One vector is turned by the same rotation once a step. Each row is the vector after some number of steps, and that number follows the row.
The counts run from 0 to 605.
[  1 -12  15  19  16 -18  13   0   3  -2 -22   7   6  -4   3  20 -15  -2
  -5  21 -14  18 -34   5   2   8  -3   2  10  20  13  14  11  -1   2  10
 -11  -6  -3 -20 -17  13  15  10   3  -9   5  24  -7   3  18   0  -7 -12
  -7   2]
588
[  0   6  -3   2   6 -18   3  -4  -1  11 -16  14  24 -12  18   8  -1  31
   9  -2  -7  -3  -9   9   8  -7  -4 -13 -10   7  15   9   8   1 -10  -2
 -17  30 -26 -11  -3  -2  20   0   8   1 -22  11   6   9  11 -10  -8  16
   3  15]
28
[ -1   5  -4  12  -7  12  16  -5 -10   3 -17   9  32 -10 -15   5 -14   6
   7   3 -20 -12  -9   3 -13 -23  -5  17  -6   9  22  -3   7  10  27  -9
 -14  13  -8 -18   8  23   2   4  -9 -22  -9   7 -10  -3  -4  -3   8   7
   4  -4]
73
[  3  13  18  19  -8  -6  -2  17  -7  11 -37  12  -3 -15   4   9   2   9
 -20 -12 -17 -16 -16  13  -7  20   7   9  -6 -13  -7  -5   7 -24  11  18
  16   3 -17   8   1   8  -5  13  -9  -5   1   1  15  -1   7  -2  -6 -11
 -11   7]
342
[ -2   8  31  17   3  -1  24  12  -1   6   6  13 -16 -18 -18  -4 -20  15
   2   7  -8  16 -15  13  -4 -20   5   1   9  19  24   0   6  19  -1   4
  -4   0  -9  -3  10   7   7  -2  -2  -7  -2  30 -28   2   6  13  -5   3
  -3   3]
497
[ 14  -5   3   4  -5  -6   2  -4  -2  11 -31  21  13 -16  23   8   9  14
   7 -12   0  -5  -6  12  -6  22  -2  -6 -13  -2  -9  11  12  -6   5 -16
  -5  32   4  -6 -16   8  21   2  12  -7  -3   5  -4   1  17  -5   4  18
   1  12]
215
[  3  -1  -2   8   7  -4  13   7  -8  -1 -25   8 -14  -9   2  10  -2  14
  -5  -6 -20  13 -34   9  -2   3 -10  -3  -7   7  23   9  26   1  24  -2
 -11   7  -6   3  -4   8  -6   5  -2   5  -5  26  16   7  23  25   2  -8
   0  -3]
212
[  2 -14 -18   8   4   8  14 -12   0   1 -13   8  12   1 -10  11 -11   1
 -10  -4 -19  14   0  -5   9  -7   5  10   7  14  11  11 -11  -7  -2 -12
  -6  25  -7 -17   2  18   9 -21  13 -36  10  16   5   7  17  15  18  -1
   6 -16]
99
[ 15  -1   5  18  10 -10  16  -7   1   7 -35  13  29  -7   6  15  20   6
   3  -2  -6  -2 -18  -1 -15  17 -15  19   5  -6  16  21  14   4   9   8
  -2   9 -11  -7  -9   6  15   2  -7  -7  -5  20  -3  13   9  -6   1  14
   2  13]
26
[ 13  14  -1  23 -17  -2  28  18   0   0 -16   8 -13 -22  -6  -2  14  24
  -2   8 -10 -14 -17  13 -11  -1  -8   7  -7  -2  18  15  15  -7  13  -4
   4   6 -22  12  -1 -18   4  -3   7  -2  -2  26 -12   0   9   2   9   7
   8   8]
38
[ 16  -5   6  17   4  -8  12  13  -6  12 -20  10  30 -13  -7  16   2  17
  -2  11 -16 -14 -25   4  -2   1   4   4 -21  18  14  12  14 -18   8  -3
  -4   1 -28  13 -20 -10   7   6   5  -4   8   6 -10 -15  11  -5   4  -5
   3  10]
252
[  6  -7 -20   8 -18   2   2  10  -5   6 -42   6  14 -15  22  -2  -2   1
  -7 -13 -19 -13 -12  10   4  17  -2  -3   4  -6  -9  -1   9 -14  16 -13
   1  19  -3  -7  11  13  22  10   4 -11  17  -1   5  -4  18  -8  13  -1
  -6  -3]
390
[  0   2   3  19 -15 -10   0  18  -4  13 -17   8  27 -15  12  -1  -2  25
  -4   0 -14 -28   1   8   2   9  13  -3 -11  -7 -10   2   3 -19   0  -7
   7  29 -12   5  12   3  21   2   2  -1  -1 -11  -4  -9  -8 -24   7  15
   7  18]
254
[ -3  -7   7  10  -6   6   5  14   4  -3 -24  16  -9 -17  -2  -5  -7   6
 -16   3 -18  13  -8  12  14   1   9  -6  18  10  -7   4  -9 -20 -16  21
   6  13 -20  -1  11  -3  19   2   2 -11  28  10  -8   4  28   2  -4 -11
 -18  12]
492
[ -9   1   9   2  10 -10  -7  -2  -4   0 -27  14   9  -7  21  12 -22  25
 -14 -19 -18   1  -6   1  12   1  10  -8   9   5   7   2   0 -11 -11  14
 -11  25  -9 -15   1  17   8   0 -15  -8 -13   4  19   6  11 -12 -16   3
 -20   1]
417
[  8   9   8   4   7 -25  -3  -6   2  17 -11   6  21 -13  18  11  -5  23
   9 -11  -2 -14  -6   7   5   3  -5  -5 -17  13  20  11  17  -7  -8  -4
 -14  28 -19 -16  -3   4  24   2   7  -3 -17  10  12   9   8  -9  -7  10
   2   7]
553
[ 11   3   8  21   1  -7   8  23   2  22 -13   3   8   9  12  19  -9  12
 -18 -12 -15  -7   1   1 -17   5  14  -2   4   7   7   1   0 -20 -15 -23
  23   3 -19   8 -12  10   2   8  21  -1  17  13   5  12  11   1  11  -9
  -5   6]
354
[  1  18  30  17 -10 -10  10   4  -4  11   2  15 -14  -9  -4  12 -22   8
  -2  -4   2  -3 -11  16 -22   5   7  -1 -26   8  12  -9  22  -1  16 -12
   1  23  -2  -5   3  21  -2  -2  14  -2 -23   9   5   5  -1  12  -3   5
  11   0]
347
[  6  -3   8   4   2   4   3   5  -8   5 -22  18  42 -15  -3   3 -13  27
   2   3 -12  -2  -3   3  17 -15  10  -9   0  13   4   5   0   4  -7   0
 -10  10 -22   1   7   4  11 -12  -2  -4   0   4 -34  -9   0  -6  -6  12
 -17  17]
506
[  9 -11  -5  13   3   6  17   1   5   0 -26  13  19  -9  18  11   3  16
  -4   2 -11  10  -7  11 -14   2   3  -5  18   1   6  18  -3   6 -13 -22
  -2  12   1   0 -21   7  18  -5  10  -9  22  14 -25   9  23   2  12  14
  -1  11]
402
[ -1   9  15  14  -2  -4   5  -6   5  12 -22   9   9 -23  -1  -7   3  17
  -5 -16  -9  -5  23   8  11   4  10  10  15 -15  -7   6 -15  -1 -17   8
   6  21 -14 -14  23  11  23  -9  -6 -21   3   2  -7  12  -4  -9  -2  19
  -3   5]
105
[ -4  -7  22  21  16 -27  12   2  -4  11  -3  -1  -9 -15  -3   7 -15  20
  -1  12   5  16 -14   8  17   1   4  -6   2  10  14  12  14  11   4  -2
 -22  14   5 -26   6  24  17   3   1  -5 -22  14   1   1 -10   4  -1   6
  13  -5]
198
[ -2   5  39  29   7 -11  15  22  -6   2  -5   9   5  -9 -15   7 -12  22
  -9   4   8   3  -8   5  -9   6   9  10   7  -6  14   4   9   1   7  18
   7  16  -8  11   7   8   5   4 -14   5 -20   7 -10   2 -18 -13  -6  14
   1  17]
245
[  9 -10   1  19  -5  13  22  18  -8  15 -15  16   8  -5 -15  13  -2  14
  -4  16 -23   4 -22   3  -8  -2   9   0 -10  12   3  12   3  -2  18 -21
   2   7   2  14 -11   4  -3  -6   9 -11  12  13 -15  -8   7  22  23   4
  18   9]
524
[  3   2  14  14  18  -1  14  10  -2   4 -13  19  11   6  -9  19 -19  15
 -13 -21   1  21   7   0 -13   6  19   4  21   7  17  -4  -3  -6  -7  -6
  16   5 -18  13 -11  13  -8   2  10  -3   1  23  -3  21  16   0  -4  -5
 -21 -10]
231
[  1   1  18  17   7 -23  16  -7   0  -4   1   5 -16 -10 -12  17 -10  21
  -7   6  -6  18  -9  14   5   3  17  -8  -2  -5  28  12  11  -1  -9 -14
 -15   2  -7  -3   3   7   0 -16  13  -7   3  18  -3   8   8  30   8  -1
  19 -15]
11
[-10   3   9  19   4  -1  10  19  -2   9 -22   8 -23 -17  -4  11   2  28
 -24 -18 -19   2   4  12 -11  -1  20   7  13 -18   8  -7 -11 -22  -7  -4
  18   6 -10   4  -6   9 -10  18   1 -14  17   5  11  11   9   5  11  -6
   4  -8]
529
[  0   3  30   9   3  -2  -3   3  -6  16 -25  16 -11 -13  -9   5  -3   0
 -16 -23 -11   8  -5  20  -8  21  17   6   3 -14   3 -12   8 -14  -3   5
  20   3  -7   4  13  18   2  16  -1  -5  22   5   5  12  19  24  -2 -12
 -12  -5]
5
[  3  -8  14   8  13   3   7 -12   3   3 -30   4  10 -17  -4  11   5   0
  -8   0 -17  12 -15  14 -11  -6  -3  11   8   3  27   1   2  -7 -15  20
  -4   3 -26  -9 -11   9   5   9  -3 -15  23  10  -7  15  23  16  -3 -14
 -11  14]
278
[ -2 -11 -26  11   6   2  12  -3  -2   6 -24   0  15  -2  -2   8 -10   6
  -4   8 -24   8 -14  -5  24 -20  -9   5   4  22  12  11  -3  -2  10   0
 -17  16 -19 -27   8  14  11  -2   3 -25  -7  22   9   2   9   0  13  -5
   8  -1]
287
[ -1   3 -11   8  15  -5   5   9  -7  26 -31  10  21 -20  -3  13  -6  30
   8 -17 -15  -4  -1   6  17 -13  -2  -2  -2  14   6 -12  -2  -4   3 -11
  -2  -3 -28 -14  -4  12   2  28   6 -10  -5  12   2   3   3  -3   1  -7
  -8  -5]
204
[  5  -6   3   5  -8   6   8   4  -4   7  -6  19  20   1  -4   2 -21  -1
   5  14   6  21 -11  13  -7   2   8 -18  -6  21   2  -6  13   2   9 -13
  -2  39 -12   6  18   9  18 -12  23  -1   0   4 -21   6  25  14   9   8
  -1  19]
571
[  0   6  -1  11  19 -12   1  -5   5  24 -10  11  12  -2  -6  23  -9  18
  -6 -10 -25   4   4  -3  12  -9  10   4   4  23  12   2 -11 -13 -16  -5
   4   2 -30 -14 -10   9   4  14  12 -24   6  16  12  12  22   3   2 -16
  -2  -6]
541
[ -5   9  -2   7   7  -8   9 -19   8   8 -12  24  25 -19  -2   6  -7  15
  13  -4 -36  -4 -11   9  -2  -8   2   4   3  14  16  -3  -5   0  11   0
 -13   6  -6 -21   1   2   8   9  -9 -29  -3  16  -5   3  30  -1  -7   0
   5  -8]
326
[ 12  -2   5  14   9 -14   5  -9   5  17 -20  10  34  -6  15  10   6   9
  11  -7  -5 -13  -7  -2  -4  17 -14  11  -4   7  16  15  11  -3   4   2
 -10  30  -9 -17  -4  10  30   4  -3 -11 -14  11   6  11   6 -18   1  16
   1   9]
552
[  0   4   2  19  -2   4  22  11 -10   5 -16   5   7 -15  -1   8 -12  17
   8  -7  -9 -13 -10   4 -20 -18 -12  16  -4  13  22  -1  13  13  25 -16
  -9   8  -2 -17  -8  23  -2  12  -1 -17 -20  21  -7   2  -8 -12   5  12
   3  -8]
599
[  7   4  -8   2 -18  18  13   1  -8   4 -27  33   9  -6 -17  -1 -12  -3
 -11  -7 -19  14 -10   7   6   4   8  -3  -4   9 -15  -6  -6  -3  16  -1
   9  23 -15   6  20  10  -6 -25  11 -22   2  14  -6  -3  28  21   4  -7
  -7  -1]
221
[  4  -8   8  25  12 -14  21   3   2  -7 -13   2  -8  -3  -9  13   6  21
 -22   9 -10  19  -9   7   0  10  15  -1  16 -17  21  25  -2  -3  -8  -6
  -5   7  -6   3  -4   1   2 -16   5 -11  14  17  -1  11   5  19  17   5
  17  -4]
12
[  1   2  28   4  -1   8  -3  -8  -4  12 -29  25   3 -11  -7   6  -3  -2
 -12 -14 -19  12  -7  16 -15  16  11   4  -3  -5  -3 -14  -1 -10  -2  16
  14  18 -10   6   5  16   0   3  -5 -12  19   2  -1  12  26  25  -8  -3
 -11  15]
531
[ -4   1  14  18   0  -3  15  17 -12  -3 -17  11 -10 -21 -27   2 -18  14
 -12   3 -22   3 -22   7  21  -5   9   5  -4   7  10   6   6  -7  23  11
  -9  -6 -15  -1  14   9 -11  -1 -11 -14  -9  15  -4 -17  -4   6  -4 -12
  -1 -16]
510
[  3  -1  14  14   0  -4   2  14 -13  16 -14  12  -3   3   5  14 -34   6
 -14  -9 -16   9 -25   4   2  14  16 -13 -15  13  -2  -4  18  -4  20 -20
   4  10  14   1   6  31  -8  -2   8   2  -2  14  13  -5   7  16   4 -12
  -2  -6]
522
